Each row is where one point has got to under a steady rotation. How many steps took it there?
The counts run from 0 to 350.
-0.35 -2.44 -0.21 0.81 -0.13 -0.79 0.62 -1.57 0.12 1.16 -0.44 3.12 -2.68 -0.59 -1.76 0.64 -4.12 -1.07 0.69 -1.56 -1.66 -1.58 -0.59 -0.77 -2.59 -1.73 0.33 0.75 2.59 -0.41 0.29 -0.27 -0.40 0.85 -1.77 2.72 -0.24 -1.13 4.36 1.37 2.63 1.79 -0.70 -1.28 -3.18 0.98 2.25 3.72 -1.24 -2.90 2.77 0.98 0.87 1.41 2.40 -1.64 -0.25 2.74 0.19 -0.46 -1.32 -3.33 | 158
3.14 3.54 -2.43 4.76 -3.74 0.30 1.63 -1.35 -1.65 -3.59 -0.31 -0.10 -1.11 -0.48 -0.61 0.69 0.84 0.56 -0.13 1.76 -0.18 -1.69 -0.22 1.71 1.31 -1.46 -3.00 -1.84 0.69 -0.56 -0.62 1.43 2.24 0.13 0.88 2.34 0.26 -1.65 -1.09 0.07 0.50 1.06 0.74 4.49 -2.26 1.03 3.08 -1.16 1.65 -2.05 1.76 -2.98 -0.57 -1.61 2.73 2.77 0.35 -2.53 0.00 0.32 1.90 -3.23 | 214
-2.43 -3.60 0.81 1.30 0.16 -1.76 -0.54 4.72 1.52 0.33 -0.28 1.56 1.42 -2.83 0.13 0.41 1.01 -0.76 -2.46 -1.73 -0.79 -2.38 1.37 -3.33 -4.20 1.15 -1.52 0.55 0.34 -1.41 0.42 2.20 -1.43 -0.33 -4.06 0.56 2.14 -2.77 3.91 0.56 2.99 2.74 0.74 -0.80 -1.34 -0.09 0.87 0.84 -0.46 -0.25 0.03 -1.53 0.80 3.80 1.42 -0.85 1.05 -0.60 0.35 0.93 -0.29 1.73 | 126
-0.27 -0.49 2.32 -1.11 0.12 -1.41 0.32 -1.97 3.90 -0.37 0.94 0.96 0.80 -1.51 1.19 -1.71 -0.21 -2.29 1.41 0.39 1.88 -2.98 -2.65 -1.77 -1.19 0.42 -2.18 2.01 1.26 1.18 3.79 -1.92 -2.06 2.33 0.77 0.08 2.32 -0.48 -1.04 -1.76 -0.60 -1.02 1.60 0.43 0.93 1.29 4.67 1.06 2.50 -1.90 1.47 -2.39 -1.21 1.28 1.76 -1.33 -0.89 2.76 0.15 4.94 -0.74 -1.70 | 317
-0.17 2.51 -0.31 -1.22 0.62 3.63 -1.24 -0.78 1.14 -1.10 1.43 -0.43 2.44 -2.24 -0.31 2.20 -2.07 1.22 1.95 0.33 1.88 1.35 -2.46 -0.99 2.05 1.35 -1.22 -2.16 1.84 -2.69 -1.21 0.55 -0.85 -2.73 3.34 -1.86 -1.63 1.29 -4.90 -0.50 -2.23 -1.04 0.57 1.14 -0.49 -4.49 -2.32 0.78 -1.74 -0.04 0.76 -1.27 1.04 -1.22 -1.14 0.47 1.39 -3.99 -4.20 1.44 -0.27 1.14 | 176
-0.19 -2.95 -0.33 3.80 -2.21 -2.66 -0.33 -1.31 -0.71 -3.51 -0.83 -0.51 -0.33 1.10 0.50 0.07 4.55 -0.83 2.53 0.68 0.69 -1.13 2.27 -1.86 -2.09 1.59 2.05 1.75 0.61 2.95 -0.89 0.81 -0.33 -1.83 -0.47 -0.27 -2.53 0.09 -0.44 0.22 -1.76 -0.78 -0.43 3.33 -1.17 0.87 2.08 -3.50 1.10 -0.77 3.36 2.56 1.53 0.03 1.36 1.52 -1.36 2.36 0.21 1.15 3.55 -2.67 | 297
-0.48 0.64 -1.93 0.54 -0.69 0.84 1.10 -2.35 -0.60 1.46 -0.63 3.08 -2.64 -0.30 -2.09 0.93 -5.47 -0.46 0.58 0.09 -2.33 -0.96 -2.82 0.76 -1.29 -2.30 0.39 0.31 2.57 -1.02 -0.20 -1.19 0.10 1.45 0.12 2.05 -0.77 -0.69 2.29 1.09 1.68 0.79 0.62 -0.29 -2.79 1.03 2.01 3.89 -1.50 -4.75 2.25 -0.74 0.08 -0.20 2.23 1.61 0.23 2.03 -0.33 -0.24 -1.28 -3.20 | 157
1.31 0.39 0.78 -0.24 0.32 -0.28 2.47 0.40 3.78 -1.32 2.20 -0.58 1.19 -0.64 0.74 0.60 -0.90 -1.52 -0.70 0.55 -0.50 -3.10 -2.08 0.16 -2.18 -0.34 -1.64 1.07 -0.30 0.97 3.18 -0.73 0.51 2.03 1.54 -0.28 1.41 -1.40 0.35 -1.78 0.10 0.19 2.19 0.43 -0.33 3.61 4.27 1.27 2.67 -0.50 1.42 -3.19 -0.26 1.36 2.72 0.39 0.21 1.96 -0.17 5.40 -2.97 -0.90 | 44
-0.66 -5.44 0.71 0.91 -0.33 -2.36 1.41 0.13 0.38 -0.15 0.13 2.55 -1.79 0.49 -1.19 0.02 -1.02 -1.29 1.21 -0.05 -1.16 -1.81 -0.43 -1.03 -3.29 -1.59 0.42 2.42 1.20 1.09 2.30 0.60 -0.07 -0.47 -1.69 1.45 0.64 -2.14 4.50 1.30 2.11 1.06 0.29 -0.96 -2.18 1.80 2.34 2.51 -0.50 -2.24 2.45 1.61 0.29 1.96 3.60 -2.01 -1.20 5.06 1.11 -0.15 -0.02 -3.01 | 159
-2.60 -5.40 2.16 -0.41 1.27 0.28 -1.16 3.74 2.53 0.43 0.95 1.57 2.08 -2.90 0.62 1.56 -1.13 -0.32 0.67 -1.79 1.50 -0.77 -0.77 -3.31 -3.84 2.82 0.50 -0.57 0.91 0.21 0.64 1.35 -1.16 -3.21 -1.19 -1.11 0.54 -0.62 0.54 0.96 0.74 1.09 1.27 -2.30 -0.14 -3.19 -1.09 1.04 -1.54 1.62 1.86 0.12 3.17 3.39 0.17 -0.89 0.57 0.27 -2.05 0.51 -0.65 3.34 | 321
0.89 -1.36 -0.24 0.56 1.12 0.61 -1.54 3.03 0.84 -1.36 -0.01 -0.90 2.57 0.65 1.36 2.77 2.08 0.96 -0.14 -1.55 -1.08 2.96 1.31 -1.27 0.13 1.33 -0.66 -2.04 -1.64 -1.02 -2.43 2.09 2.48 -2.70 -0.27 -1.33 -2.85 -1.27 0.77 0.99 -0.24 -1.25 -0.47 -0.21 0.31 -1.46 -5.13 0.57 -1.37 3.01 -0.98 1.55 2.85 -0.07 -0.73 -3.72 -0.10 -3.98 -1.78 -0.87 -0.57 3.62 | 334
-0.99 0.16 1.21 -1.31 0.50 0.22 1.79 -2.96 0.57 2.06 -0.61 3.02 -0.55 -0.53 -1.82 -1.02 -6.01 -2.59 2.38 -0.91 0.55 -0.59 -2.78 -0.69 -1.98 -1.80 -0.19 0.70 2.99 -1.67 0.72 0.40 -1.08 1.87 -0.39 2.27 0.62 -0.53 2.05 0.64 1.73 -0.31 -0.24 -1.35 -1.85 0.35 1.05 4.60 -2.39 -2.61 2.35 0.38 -0.62 1.27 2.03 -2.03 0.37 2.05 -0.85 -0.93 -2.60 -2.76 | 236
1.54 4.77 -0.65 -0.81 0.82 1.57 -1.10 -3.94 0.90 -1.67 -0.58 0.55 -0.31 1.98 -1.24 0.75 -1.58 -1.23 1.13 -0.39 0.21 0.45 -2.90 -0.20 1.97 -1.92 -1.78 0.32 0.02 -0.78 -0.30 -1.28 -1.48 3.33 2.42 -0.71 -2.97 -0.60 -1.18 -1.43 -2.37 -2.62 -0.38 2.02 -0.18 0.85 2.98 2.42 0.91 -2.28 0.64 -1.52 -0.73 -2.36 0.36 -0.97 -1.52 2.03 -1.56 4.46 -2.81 -2.39 | 32
3.00 -2.58 1.31 -3.69 -2.00 0.02 3.27 -2.17 2.56 0.95 2.72 0.39 0.47 0.33 0.37 -0.49 -1.68 -2.32 3.88 0.87 0.60 -0.45 -1.33 0.76 0.50 0.42 -2.18 -0.62 0.70 0.79 5.01 -0.24 3.98 -1.50 0.74 1.33 1.44 -0.16 0.28 -0.02 0.02 -2.64 1.57 -1.84 0.20 -0.76 -3.27 1.96 -0.15 1.34 2.05 1.66 -0.55 -0.35 1.65 -2.78 -1.07 1.09 -1.25 -1.99 0.49 -0.84 | 166
-1.45 -5.76 2.46 -1.35 1.25 -1.36 0.99 3.09 3.45 0.20 3.29 -0.77 2.77 -2.36 1.47 0.22 1.08 -1.25 1.86 -1.50 1.39 -0.47 -0.14 -2.15 -2.88 3.68 0.81 -0.21 0.21 1.39 1.74 1.36 0.68 -2.85 -0.61 -1.38 1.90 0.03 -1.30 -0.87 0.73 -1.06 2.54 -1.72 -0.13 -1.14 -2.55 0.23 -1.59 2.44 1.83 0.37 2.27 3.30 0.33 -1.25 0.40 -1.16 -2.17 -0.01 0.08 3.20 | 322
-2.61 -0.01 0.22 -1.24 -0.73 -1.05 2.94 -4.31 1.69 1.49 2.66 -0.81 0.70 2.79 -0.85 -1.97 -1.77 -2.36 3.77 0.95 0.48 0.61 0.60 2.68 -1.81 1.30 2.67 1.05 -0.23 2.49 0.56 -0.32 1.90 -0.55 2.81 -0.26 -1.41 0.78 0.33 -1.44 -0.92 -3.72 1.66 1.52 -1.56 3.37 -1.91 1.05 -1.07 -1.33 3.89 2.30 -2.47 -1.19 1.85 2.41 -0.42 -0.69 0.18 -1.02 1.43 -0.05 | 154
2.56 0.26 -0.45 0.73 -1.65 1.52 2.55 1.89 0.32 -1.31 0.96 0.30 2.13 -1.59 -0.80 2.09 -1.30 -0.14 -0.34 -0.53 -2.00 0.32 1.10 0.75 -0.87 -0.41 -2.61 -2.90 -0.76 -2.83 -0.02 3.34 3.66 -1.61 -0.66 3.00 1.25 -1.74 0.85 0.70 2.30 1.14 -0.03 -0.53 -2.76 -0.24 -3.57 2.59 -1.26 2.00 0.41 -0.40 0.32 0.22 1.75 -1.07 1.52 -4.89 -1.57 -3.30 -1.54 2.77 | 132
-0.77 0.11 2.53 -2.98 0.79 -0.87 2.90 -0.45 4.44 1.41 3.56 -0.89 4.19 0.91 1.13 -1.50 -1.99 -3.13 0.85 -0.46 0.67 -1.88 -0.11 1.68 -1.68 0.77 -1.51 -0.75 -1.25 -0.17 1.61 1.12 0.86 1.78 0.49 0.15 2.92 -0.52 0.10 -2.81 1.26 -2.30 1.98 -0.12 0.18 2.80 -0.39 1.83 -0.11 1.20 0.65 -0.99 -3.89 1.56 1.23 -1.52 0.99 -2.56 1.10 1.54 -1.91 3.29 | 121
1.83 6.41 -2.00 0.59 -0.58 1.48 -1.00 -1.28 -0.22 -2.28 -0.95 -0.72 1.59 1.87 0.79 0.93 0.29 -0.83 -1.19 0.56 -1.12 0.10 -1.05 1.26 2.84 -2.93 -3.04 -2.93 -0.41 -1.99 -1.67 0.78 0.59 2.27 2.03 0.08 -1.77 -1.52 0.72 -0.77 -1.67 -1.36 0.27 3.13 0.12 1.17 0.75 0.70 1.78 -1.81 -1.30 -2.68 -1.55 -2.66 -0.42 -0.57 -0.27 -3.11 -0.45 3.29 -1.88 -1.17 | 338
0.18 -0.43 -1.01 3.56 1.78 2.38 -3.17 1.82 -0.56 -3.38 -1.05 0.10 -1.29 -0.13 -0.60 2.44 1.97 2.27 -0.59 0.50 0.00 0.64 -1.36 -2.85 0.14 0.48 1.14 1.32 1.08 0.56 -1.66 -0.02 -0.66 -1.18 1.52 -2.05 -4.60 -0.51 -1.67 1.23 -3.49 0.30 -0.06 0.69 0.16 -1.19 2.53 -0.68 0.69 -1.84 1.38 0.00 5.37 -0.65 0.80 0.95 -1.43 2.66 -2.66 4.50 -0.39 -0.62 | 104
-3.43 -2.47 0.07 1.14 0.14 3.07 -0.52 3.03 -0.31 0.24 1.57 2.12 -2.49 -1.74 -0.90 1.60 -2.14 0.78 -0.75 2.12 0.45 -0.67 -1.31 -1.93 -2.17 3.47 0.69 1.56 3.36 0.12 1.57 -1.31 -1.03 -2.58 0.08 -2.38 -1.37 0.52 -0.28 1.09 0.17 1.35 2.01 -1.94 -0.12 -2.06 1.51 -0.30 -1.23 -1.18 2.47 -0.85 4.12 0.03 0.51 2.98 0.93 2.89 -3.51 2.65 -0.30 -0.79 | 241
4.99 -1.69 1.91 1.71 -0.72 -3.00 1.12 -2.11 1.40 -3.01 0.19 0.49 1.29 0.18 -1.11 1.21 1.79 -2.44 3.19 -2.40 -0.25 -0.66 -1.44 -2.80 -1.21 -1.28 -0.74 0.75 -0.99 0.19 -1.36 1.38 0.72 0.71 0.70 1.68 -0.38 -1.57 -1.52 -0.32 -1.19 -0.37 -0.18 0.85 -3.02 0.18 2.55 1.74 1.02 1.15 2.22 0.82 1.91 0.91 2.70 -3.69 -2.00 2.63 -1.49 1.33 0.46 -2.38 | 101
1.70 4.88 -1.56 0.09 2.84 3.13 0.61 -0.30 0.67 -0.70 0.65 0.01 0.44 2.51 -0.99 2.62 -4.04 0.48 -1.59 -0.05 -3.07 1.30 -1.14 2.53 0.35 -1.74 -0.31 -1.01 -0.74 -0.81 -1.81 -0.54 1.94 1.45 3.18 -1.48 -2.82 -0.67 0.02 -0.33 -0.49 -1.25 1.05 0.33 -1.49 1.92 -1.41 3.42 -1.04 -0.27 -0.16 -1.60 0.85 -1.13 -0.06 0.90 1.91 -1.86 -1.54 3.09 -4.59 1.54 | 189
-1.70 3.27 -0.73 0.91 -1.30 -2.10 2.06 -1.39 0.32 0.23 0.45 -0.17 -0.02 1.16 -0.56 -1.22 -1.46 -2.05 -1.11 1.12 -0.62 -2.27 0.41 2.58 -0.62 -1.18 -0.51 1.20 -0.04 0.02 0.52 0.43 0.03 2.39 0.36 1.57 1.03 -0.67 1.78 -1.92 0.34 -0.47 1.06 3.30 -1.74 5.11 3.42 0.29 1.84 -3.07 2.18 -1.99 -4.11 -0.89 2.48 2.74 0.51 -0.97 1.49 2.99 -0.38 -1.49 | 350
-1.84 0.68 -1.10 1.49 0.76 0.50 -2.26 3.01 2.08 -1.04 0.60 -0.48 -0.72 1.99 1.51 0.47 2.09 0.11 -3.30 1.49 -0.60 -1.78 0.68 -0.21 0.02 0.29 -1.28 1.33 -0.08 1.59 2.02 -1.35 -0.37 2.36 -1.86 -2.75 -1.01 -1.90 3.34 -0.38 -0.95 -0.06 1.28 1.06 2.25 3.77 3.04 -1.39 2.33 -1.75 -1.84 -2.26 -0.83 -1.12 0.18 1.22 -1.11 1.74 1.95 4.78 -1.80 0.18 | 194
-2.11 -0.14 -0.92 -2.31 -1.35 2.80 0.64 -1.59 0.14 3.09 1.04 2.71 -1.53 -1.09 -0.72 0.74 -5.15 -0.43 1.79 0.83 0.94 1.26 -1.07 1.45 1.68 -0.40 -1.12 -1.25 2.17 -2.97 2.06 -0.78 1.09 -2.77 -1.31 1.12 0.71 -0.15 1.75 0.85 1.64 -1.10 1.13 -1.83 0.84 -2.18 -3.87 3.12 -2.84 -1.58 1.91 1.69 -0.68 -1.74 0.52 0.46 1.01 -1.60 -1.81 -4.00 0.55 -0.61 | 86
-3.01 -4.99 -0.43 0.81 -0.80 -1.99 -1.09 1.15 0.79 0.92 -0.98 2.02 -2.09 1.07 0.68 -1.14 1.79 -1.56 1.02 0.36 -0.50 0.12 1.77 -1.11 -1.53 0.40 0.54 2.29 1.93 1.15 2.71 -0.21 0.47 -1.13 -4.00 0.92 -0.42 -2.26 6.51 1.02 2.03 -0.57 -0.06 -0.53 0.29 1.27 -0.51 0.65 0.09 -1.47 1.59 2.36 0.26 0.08 1.74 -1.42 -1.72 3.69 1.85 -1.51 1.77 -0.53 | 81
-3.54 -4.74 -1.08 -0.05 0.17 -0.28 -0.91 4.15 0.64 0.98 1.90 0.63 -0.07 1.30 1.45 0.96 1.31 0.03 -1.21 0.61 -1.01 0.53 2.76 0.39 -2.89 0.91 0.49 -0.17 -0.69 0.31 1.68 1.23 2.04 -2.39 -2.95 -0.82 0.46 -1.41 5.51 0.37 1.80 0.09 1.18 -1.77 0.83 2.20 -3.68 0.11 -0.79 0.60 0.43 2.01 -0.11 1.24 0.74 0.06 0.49 -0.67 1.51 -1.55 1.39 3.04 | 276
